In the data rows, the value 128 means zero.
In each game, the first row plays the second. By how much does the first row win? 15 means about a draw, 30 a big win and 0 a big loss. Wins can go round in a circle. Each row has two weighted sums of its numbers, A and B, taken from their middle values. A row wins by its A times the other's B, less its B times the other's A.
[113 111 119 147 133 105 108 125 128 108  96 139 146 120  96  88 155  88]
[112 138 140  99 129 100 146 110 100 157 143  92 170 131 117 119 119 131] -> 22
[113 153 135 123 146 122 132 107 104 171 173 128 151 126 124  98 147 149]
[167 160 124 146 127 126 145 122 132 115 106 102 125 134 165 140 135  99] -> 16
[108 106 117 143 142 109 111 127 127 108  99 140 146 124  96  88 158  85]
[105 139 152 132 136 152 135 165 154 103 118 168 101 160 128 154 128 154] -> 12
[128 122  81 119 106 124 113 107 118 147 152 148 110  85 132 134 106 141]
[124 117 147 141 137 141 109 142 137 117 148 158  97 167 124 146 134 166] -> 13
[125 123  80 118  99 122 122 102 118 150 149 152 109  87 129 123 103 145]
[113 135 146 134 137 151 135 167 152 104 119 166 101 160 129 152 131 155] -> 17
[124 128 109 105 114 170 131 144 141 153 147 148 104  90 140 148  95 157]
[113 132 141 103 129  99 146 108  99 156 135  91 170 133 114 123 124 132] -> 16
[124 117 135 164 136 105 132 155 136 115 113 117 159 146  94  92 171  94]
[142 134  99 135 107 123 127 135 126 160 165 131 121 107 128 129 118 155] -> 15
[154 154 139 119 131 167 142 130 147 102  90 120 105 114 179 152 109 104]
[155 148 108 131 123 126 130  90 126  99  96 121 109 113 167 132 118  89] -> 6
[112 146 137 123 148 123 135 103 109 169 171 123 146 127 121  99 148 147]
[119 132 107 106 114 165 133 148 142 152 149 154 104  90 140 150  90 159] -> 16
[162 133 137 125 135 158 120 101 133 115 123 122 101 122 175 153 107 116]
[164 129 140 124 134 160 121 103 133 115 119 115 102 122 174 150 109 117] -> 15
[128 142 142 167 128 108 130 162 135 111 131 146 120 177 113 133 156 148]
[162 135 134 126 133 158 120 100 135 119 121 116  98 119 172 152 110 116] -> 15
[112 134 133 100 139 100 147 111  99 155 140  90 172 131 118 117 126 130]
[123 114 133 163 134 119 127 156 138 115 114 118 161 142  90  92 169  97] -> 7
[124 117 135 163 136 101 124 162 136 116 113 116 159 145  94  95 171  97]
[129 123  82 124 107 122 118 103 115 148 152 145 107  87 133 125 104 147] -> 8
[139 135  99 134 107 126 125 137 124 162 162 131 121 107 124 130 121 155]
[158 149 110 132 121 130 132  93 124 102  93 122 112 113 168 133 120  91] -> 18
[151 157 140 119 133 169 145 134 151  99  93 124 108 115 178 157 109 100]
[158 152 115 131 124 120 128  91 126 100  95 124 111 113 167 131 118  92] -> 11
[125 114 150 140 142 142 111 138 134 118 143 163  95 162 121 147 126 160]
[113 133 137 100 131 102 144 108 104 156 139  94 171 133 118 120 125 131] -> 12
[139 131  98 127 107 123 126 138 124 161 162 128 123 107 127 136 123 154]
[163 160 126 147 123 127 143 122 135 110 106 103 126 133 166 139 135  99] -> 22
[150 156 142 115 130 168 145 137 155 101  90 121 106 118 176 155 108 104]
[114 133 139 103 131 101 149 111  98 157 143  91 170 132 116 119 126 128] -> 19
[112 135 135 103 128 104 148 110  99 156 143  95 175 129 117 119 126 128]
[107 113 146 131 143 147 126 171 152 105  93 137 141 125 107 112 148 102] -> 1
[123 129 114 102 108 166 118 145 141 147 151 149 103  89 141 148  95 160]
[129 142 134 166 125 110 131 166 137 114 131 144 120 176 114 135 157 151] -> 21
[165 132 140 125 136 166 122  97 132 119 118 117 100 121 174 152 104 116]
[165 130 128 124 138 157 120 103 132 116 117 112  99 121 174 155 111 118] -> 12
[129 122  82 117 106 124 116  98 120 151 149 153 111  86 128 127 104 144]
[127 122  91 118 103 126 114  96 118 146 149 151 110  87 126 126 102 143] -> 17
[136 104 111 110 118 154 105 113 125 165 173 144 100  95 132 143  87 171]
[107 138 133 133 129 146 134 167 151 103 115 167 102 160 126 154 129 153] -> 16
[131 121  88 121 105 124 116 101 117 149 148 153 110  85 130 124 104 144]
[167 160 125 152 124 121 143 125 132 116 102 103 126 135 166 142 135  98] -> 9
[164 111 142 103 116 139 133  97 122 104  91  80 126 128 168 172  85  98]
[114 135 141 101 131 105 148 120  97 156 143 103 170 134 119 119 126 132] -> 10
[111 133 138 102 129 101 141 108 100 153 143  92 171 132 116 120 128 130]
[101 179 132 114 146 132 157 141 129 154 144 141 150 124 129 100 154 133] -> 4
[141 134 100 134 112 129 129 134 124 161 159 127 122 105 127 129 122 154]
[165 129 139 124 133 156 121  98 137 116 116 109 103 121 177 148 107 112] -> 15
[114 133 137  99 126  99 149 107  97 156 147  90 169 131 116 119 123 130]
[117 132 121 153 125 108 123 126 130 102 120 165 106 156 111 127 143 137] -> 23
[120 129 134 103 126 100 147 108  96 156 143  91 172 131 116 118 126 131]
[104 172 108 130 132  89 138 103 104 151 147 136 153 119 118  81 157 121] -> 16
[116 106 117 146 133 106 112 129 132 107 101 141 144 121  97  86 155  86]
[165 127 139 121 134 154 116 101 133 118 115 116  98 121 174 152 111 110] -> 13
[129 123  82 117 105 121 114 104 123 146 147 149 104  85 128 124 105 144]
[113  88 152 136 148 136 100 144 138 122 126 136 135 128  98 103 143 116] -> 24
[124  84 150 137 147 138 101 137 139 120 122 140 141 129 103 107 145 118]
[131  89 114  99 101 136 120 110 110 156 146 108 122  98 128 163  75 153] -> 19
[123 103 148 141 139 133 110 137 135 118 144 160  92 166 124 147 127 163]
[168 127 136 123 135 163 117 101 133 116 116 116 102 119 174 151 113 118] -> 13
[127 120  86 115 108 121 119 103 118 147 150 148 108  85 130 125 100 143]
[136 104 112 109 112 157 106 118 120 167 175 146  98  95 137 143  93 171] -> 12
[123 123 111 101 115 165 134 136 143 153 148 149 108  91 141 150  92 151]
[106 112 145 130 143 151 125 167 152 105  98 138 139 127 107 113 147 102] -> 7
[129 143 137 166 130 112 128 162 136 114 135 141 118 176 113 134 156 149]
[107 113 149 134 142 147 125 168 154 104  97 136 140 126 107 111 147 101] -> 22
[168 160 125 144 126 126 141 120 133 111 109 100 125 134 165 142 134 100]
[111 137 143 135 136 153 133 173 155 103 118 166 102 159 126 151 132 152] -> 15
[116 134 116 147 127 107 121 123 130 101 121 168 106 154 114 128 146 138]
[123 117 132 165 136 107 123 158 137 114 113 117 158 142  94  93 167  95] -> 27
[115 138 141 135 134 151 131 168 159 103 117 165 101 159 127 153 129 152]
[128 119  81 115 108 119 117 112 115 150 152 153 109  86 128 125 104 147] -> 14
[ 94 179 133 118 145 139 158 144 129 155 147 133 152 123 129 106 145 135]
[125 115 134 157 130 106 127 159 136 117 110 118 156 141  90  90 170  97] -> 10
[118 132 135 102 132  98 148 106  98 155 144  90 173 132 114 119 124 132]
[165 110 142 102 121 141 133  98 120 104  86  81 126 126 167 172  88 100] -> 18
[108 170 106 124 137  89 142  97 101 151 148 130 157 118 119  77 161 121]
[112 135 146 137 138 152 137 167 154 104 116 164 101 158 127 153 130 153] -> 14
[113 131 133 101 130 102 148 108 102 156 144  92 170 131 118 121 124 130]
[111  85 150 141 147 137 101 138 138 123 123 134 137 127 101 106 146 113] -> 10
[121 129 111 106 114 165 131 144 141 150 147 152 103  90 141 149  95 160]
[151 158 140 118 126 168 142 131 152 102  92 121 107 119 178 158 110 101] -> 14
[137 104 113 111 115 161 103 112 117 167 175 137  96  95 132 143  93 170]
[109 134 136  99 133 101 147 108  99 157 143  91 171 128 116 119 125 129] -> 16
[119  94 156 117 124 124 122 140 124 103 116 124 117 167 109 167 105 148]
[114 183 119 144 136  85 155 130 113 161 161 111 170 136 114  87 172 129] -> 13
[103 180 134 118 143 132 158 139 131 155 145 134 154 123 137 105 150 138]
[105 112 146 135 145 149 126 168 150 106  99 138 139 126 112 109 147 100] -> 6
[154 146 106 134 123 121 131  90 126  97  95 117 108 112 167 131 120  91]
[120 116 134 162 138 106 123 159 139 113 112 117 159 139  95  88 169  97] -> 28
[104 180 139 117 146 133 159 140 135 154 147 127 149 124 129 103 148 135]
[124  67 150 118 129 116 116 135 122 105  95  95 160 133  93 124 127  98] -> 16
[114 157 139 125 146 129 137 115 111 168 169 125 145 126 124  99 149 149]
[122  88 147 140 152 140 104 144 130 121 125 135 134 130  98 105 141 114] -> 14
[127 114 135 169 133 104 122 161 136 117 116 118 161 143  95  92 169  95]
[113 154 134 119 147 123 137 111 109 173 170 129 146 127 128  99 149 150] -> 16
[111 138 150 142 136 151 138 173 148 101 119 166 103 157 124 153 127 151]
[169 162 126 149 127 126 143 123 138 115 104 102 123 134 163 139 133 100] -> 14
[103 163 106 131 133  86 143 101 106 151 146 133 157 119 116  80 158 119]
[131 124  84 120 103 122 116 104 117 150 148 151 108  86 128 122 102 145] -> 16
[158 155 139 118 131 168 147 129 151 103  92 123 101 118 174 156 107 104]
[ 99 179 133 115 146 132 158 141 128 154 143 133 151 123 127 102 151 130] -> 21
[134 122  80 121 104 121 116 103 114 150 148 151 108  88 128 122 105 140]
[164 109 142 104 115 136 132  98 127 104  87  81 124 124 167 173  86 100] -> 9
[167 162 126 149 124 124 144 124 134 111 106 101 121 132 165 138 130  94]
[151 158 139 121 126 168 146 136 152 100  91 122 106 116 180 157 108 103] -> 17
[118  89 146 139 148 140  92 138 134 119 127 134 131 131 107 105 146 115]
[124 116 135 164 134 108 125 159 130 112 110 118 158 145  92  91 172  96] -> 6
[127 123  77 117 108 127 116 101 118 147 151 152 114  85 130 123 105 145]
[123  92 150 120 116 119 123 133 124 106 113 123 119 169 112 164 101 149] -> 16
[123 119 136 163 136 107 120 161 137 114 114 119 160 143  91  93 170  98]
[128 123  86 115 103 125 114 103 118 149 148 150 108  86 130 125 104 144] -> 9
[121  91 155 121 121 120 122 140 126 104 113 123 120 166 115 168 107 148]
[111 136 144 136 135 150 146 168 155 102 116 171 101 160 124 150 132 151] -> 22
[111 141 149 134 136 151 133 169 157 102 117 164  98 161 123 155 131 154]
[156 149 109 132 130 120 128  94 129 101  94 121 111 111 165 133 121  90] -> 9
[161 103 143 105 118 139 134  99 120 104  85  80 128 123 167 169  86 101]
[111 182 119 144 135  87 156 135 111 162 163 112 175 139 115  86 176 127] -> 9
[124  92 151 118 122 119 123 134 128 105 114 126 119 169 112 169 106 145]
[100 108 146 133 145 147 128 173 154 101 100 132 142 126 110 114 148 101] -> 12
[133 122  84 115 105 125 114 100 118 150 152 148 107  87 128 122 102 147]
[122 128 109 102 116 168 131 149 141 153 150 147 105  91 140 149  94 160] -> 18
[122 130 118 149 122 110 119 124 130 100 122 166 105 155 114 128 139 141]
[109 171 102 131 134  90 144 105 102 152 152 134 155 118 117  82 157 121] -> 16
[155 156 139 113 129 167 148 131 144 102  90 124 107 114 177 160 112 102]
[110 136 147 135 134 151 136 166 153 100 116 165 101 158 131 156 130 152] -> 13
[156 152 109 129 124 125 132  91 126 100  93 119 112 113 166 133 120  90]
[122 112 146 140 139 143 106 138 140 119 145 150  96 162 120 152 130 164] -> 10
[162 125 139 123 133 158 122 100 133 120 117 116  97 121 175 155 109 117]
[112 153 129 120 142 118 133 112 111 174 171 126 148 126 121 102 149 149] -> 14
[152 161 145 116 128 170 146 132 150 101  90 122 108 118 179 159 112 104]
[112 105 117 148 126 106 111 126 133 102 101 135 146 123  94  86 160  87] -> 8
[111 140 147 135 130 152 136 166 152 100 125 166 104 161 126 152 130 153]
[168 161 125 148 122 130 143 122 134 109 105 101 124 137 168 138 136  98] -> 16
[123  92 150 118 122 120 118 138 125 105 114 124 121 169 111 167 104 153]
[154 157 139 119 127 165 146 132 157  99  90 123 110 115 177 157 110 104] -> 12
[120 184 120 147 137  87 158 132 110 162 161 112 170 138 117  90 175 130]
[156 155 109 131 120 124 132  92 127 101  90 119 112 112 168 133 124  88] -> 20
[149 151 138 119 123 167 144 131 151 104  94 121 106 114 182 158 108 104]
[138 110 111 106 115 156 104 116 124 166 173 143  97  89 143 139  94 172] -> 15
[111 150 135 128 146 121 130 111 111 169 171 122 146 125 123 100 151 143]
[165 161 130 146 120 124 139 122 136 112 104 101 125 134 166 139 135  99] -> 15
[109 131 138 103 124 103 145 110  99 156 142  95 169 130 117 122 125 123]
[124  90 150 119 121 121 125 132 126 105 116 120 120 165 115 171 108 148] -> 18
[140 105 111 109 118 155 106 114 123 168 172 146  97  93 137 142  94 167]
[125  94 152 113 122 122 122 131 125 107 117 126 121 162 113 166 109 152] -> 17
[168 155 127 147 124 126 141 123 134 111 105  99 125 136 162 140 135  99]
[112 137 146 134 133 151 134 168 154 102 119 164 101 159 127 156 130 149] -> 15
[164 131 140 121 138 151 120 100 134 120 121 114 101 121 173 152 109 116]
[111 138 146 136 132 148 133 168 153 104 119 166 101 160 127 154 135 151] -> 15
[111 141 139 133 138 153 130 167 154 103 117 165 101 165 126 156 130 152]
[104 114 145 134 143 152 125 169 154 106 100 139 141 124 102 111 147 100] -> 14
[130 144 135 164 126 106 131 159 135 113 128 145 119 177 113 136 147 144]
[166 162 124 149 119 127 141 123 131 113 104 101 125 136 165 135 134  99] -> 15
[132 125  83 117 105 125 120 103 118 150 150 150 106  86 128 120 101 142]
[126 121  77 118 105 122 118 101 117 150 150 149 109  87 127 123 107 148] -> 10
[123 113 135 158 137 107 125 155 138 115 111 120 160 143  94  91 170  97]
[160 132 139 122 134 159 120 104 136 116 121 115 101 116 174 151 107 113] -> 17
[168 154 125 148 124 124 143 123 138 110 105 103 125 134 165 139 124  97]
[123 130 109 104 114 168 129 144 142 153 148 150 105  90 140 148  94 160] -> 13
[129 125  80 118 102 119 113 102 115 153 154 150 109  87 129 123 106 144]
[112 133 134 102 129 100 152 103  99 157 143  92 171 132 118 121 126 129] -> 11
[161 105 143 101 118 137 135  96 124 104  87  75 125 126 166 170  87 101]
[127 123  87 118 106 123 120 105 114 149 146 150 117  87 127 124 102 144] -> 21
[163 132 139 123 135 158 120 104 131 119 118 116 101 122 178 151 109 117]
[118 134 120 150 125 109 121 127 129 102 122 167 111 156 116 128 137 144] -> 19
[120 125 110 103 113 162 131 147 143 148 149 149 100  91 140 150  93 158]
[129 141 135 166 127 107 131 158 133 111 131 140 119 177 114 133 155 146] -> 19
[124  84 154 118 123 120 122 140 129 105 114 125 116 168 119 166 101 150]
[119  88 147 139 146 142 103 138 135 120 127 133 137 129 103 104 146 112] -> 14
[135 108 112 109 119 155 104 114 123 166 174 141  97  94 137 145  93 168]
[128 140 133 162 129 114 132 159 132 111 130 145 120 181 111 134 157 145] -> 19
[164 108 141 103 117 143 128  98 123 100  89  83 126 125 166 173  87  97]
[124  87 149 140 148 137  99 140 137 121 125 133 134 130 103 107 148 113] -> 6
[117  86 149 141 147 143 100 141 134 122 124 132 133 131 103 108 146 115]
[163 108 143 102 120 138 136 100 126 104  86  78 126 126 166 171  88 104] -> 17
[172 161 128 150 118 125 143 123 136 111 105 101 123 135 165 138 135 102]
[107 112 143 119 146 140 127 165 151 106  98 138 142 129 108 113 147 102] -> 20
[167 159 126 143 122 126 147 122 134 111 102 106 126 134 165 139 135  95]
[111 133 138 103 130  97 145 104 102 157 141  92 171 133 119 122 125 133] -> 11
[154 146 112 129 120 124 132  90 124  98  93 123 112 112 168 135 123  86]
[125 117 134 167 138 102 126 161 134 115 111 120 161 144  97  89 173 101] -> 25
[118 115 133 158 136 103 122 160 138 115 111 119 158 143  95  89 174  98]
[115 155 134 121 133 120 136 113 111 169 172 126 145 129 126 103 147 147] -> 18
[138 132  99 134 107 122 129 137 123 159 162 128 120 106 129 130 115 154]
[106 111 146 130 144 148 127 167 167 105  98 139 143 125 110 111 146 102] -> 8
[158 150 108 132 121 126 131  90 126  98  94 122 113 120 167 133 117  91]
[124 114 138 155 136 107 124 159 136 114 115 117 158 138  94  92 166  96] -> 27
[103 177 108 129 132  89 142 100 103 151 150 136 158 119 118  81 155 119]
[113 138 138 102 130 101 154 111  99 159 143  94 170 133 117 120 124 129] -> 13
[142 133 100 133 109 125 129 135 122 160 164 125 122 108 128 131 119 153]
[113 104 117 147 131 105 111 126 128 104 101 140 147 122  95  85 157  86] -> 16
[118 134 119 148 126 110 117 131 131 101 118 165 106 154 116 128 140 138]
[132 123  79 118 101 126 112 103 115 150 147 147 108  86 133 123 103 143] -> 14
[105 110 145 137 143 148 128 170 154 106  99 141 143 127 108 107 143 102]
[107 119 147 135 150 149 126 167 150 104  98 139 140 125 104 110 141 100] -> 14
[123  93 154 116 123 121 123 134 125 105 116 126 120 168 114 166 108 149]
[123 129 114 106 113 168 129 145 140 153 148 147 102  90 141 147  88 160] -> 13
[165 159 126 147 126 126 144 125 129 116 107  98 124 132 164 140 132  98]
[135 141 140 165 135 112 134 159 134 111 132 139 119 177 114 133 158 145] -> 15
[111 113 146 133 139 150 125 168 153 105 109 140 144 127 106 111 146 105]
[112 128 137 102 133 101 146 108 102 156 140  95 172 130 116 118 125 129] -> 26
[112 129 143 135 132 151 133 168 154 101 115 165 101 160 129 151 127 153]
[128 113 136 165 137 106 122 163 135 115 118 114 161 142  91  93 173  95] -> 17
[123 113 136 163 134 109 125 161 137 114 110 119 158 143  98  93 172  98]
[113 159 129 124 147 123 134 112 111 166 172 126 145 126 124  96 150 147] -> 19
[129 120  81 114 105 121 115  98 120 148 149 150 108  84 131 124 104 143]
[153 159 138 117 130 167 145 130 148 101  88 123 106 112 179 157 105 103] -> 19
[121 127 120 149 128 104 116 128 131 103 120 166 107 156 115 128 140 136]
[142 132 100 134 108 122 125 136 124 160 162 128 121 107 129 130 121 154] -> 7
[123 129 107 104 116 166 126 145 141 153 149 149 105  91 140 149  94 159]
[113 139 148 134 122 149 139 166 156 103 116 169 101 160 128 156 127 152] -> 12
[118 129 118 151 125 110 121 126 129 100 118 164 106 155 115 129 143 137]
[112 130 117 146 130 108 122 125 127 100 120 165 107 157 119 128 141 137] -> 8
[136 106 111 108 119 157  95 115 124 167 174 144  97  93 137 142  93 175]
[129 141 133 160 130 110 131 154 136 110 134 143 124 177 114 134 155 145] -> 22
[113 131 134 102 131 102 147 107 100 151 148  90 170 131 110 118 128 130]
[151 157 141 118 128 169 147 130 156 102  96 121 107 118 177 157 102 105] -> 10
[123 131 109 108 116 168 134 144 147 153 147 148 104  90 140 150  93 164]
[115 131 136 106 131 100 147 106  99 155 145  90 168 132 118 119 126 129] -> 18
[124 117 151 140 140 141 108 140 143 118 141 161  94 163 118 146 129 166]
[120 119 135 162 136 106 125 159 136 115 113 118 161 144  94  88 171  96] -> 18
[127 124  81 118 104 125 111 104 118 151 149 149 108  85 130 124 104 145]
[166 160 126 150 117 126 139 122 134 114 107 101 127 135 167 143 131 100] -> 10
[127 141 132 164 130 110 126 155 135 109 132 148 119 176 114 137 155 151]
[117 158 135 127 146 129 133 111 109 169 170 129 146 128 127 101 148 148] -> 15
[104 113 146 136 142 147 126 166 153 108  98 142 141 128 108 111 145 106]
[170 132 139 127 138 158 120 101 134 120 118 114 100 122 179 155 108 118] -> 12
[129 135 135 164 127 111 132 158 137 109 132 145 121 177 112 138 157 148]
[129 142 135 164 133 109 132 158 136 113 129 144 117 174 115 134 156 150] -> 20
[165 160 131 145 125 123 144 122 131 112 104 101 125 134 162 140 133 100]
[165 132 140 120 135 160 120 105 133 116 115 117 101 125 171 151 108 118] -> 16
[124 115 136 162 134 105 125 149 138 114 111 118 159 143  94  92 171  97]
[122  90 151 117 126 121 122 136 124 104 116 123 120 168 114 169 106 146] -> 13
[163 129 141 124 133 155 119 102 134 116 116 119  99 120 174 152 110 115]
[124  94 145 120 124 112 124 132 125 106 111 124 122 168 116 167 105 148] -> 13
[113 129 137 101 134 104 149 108  94 152 143  91 169 129 115 117 125 131]
[117 126 118 149 123 106 120 126 132 100 122 166 103 151 116 128 140 138] -> 22
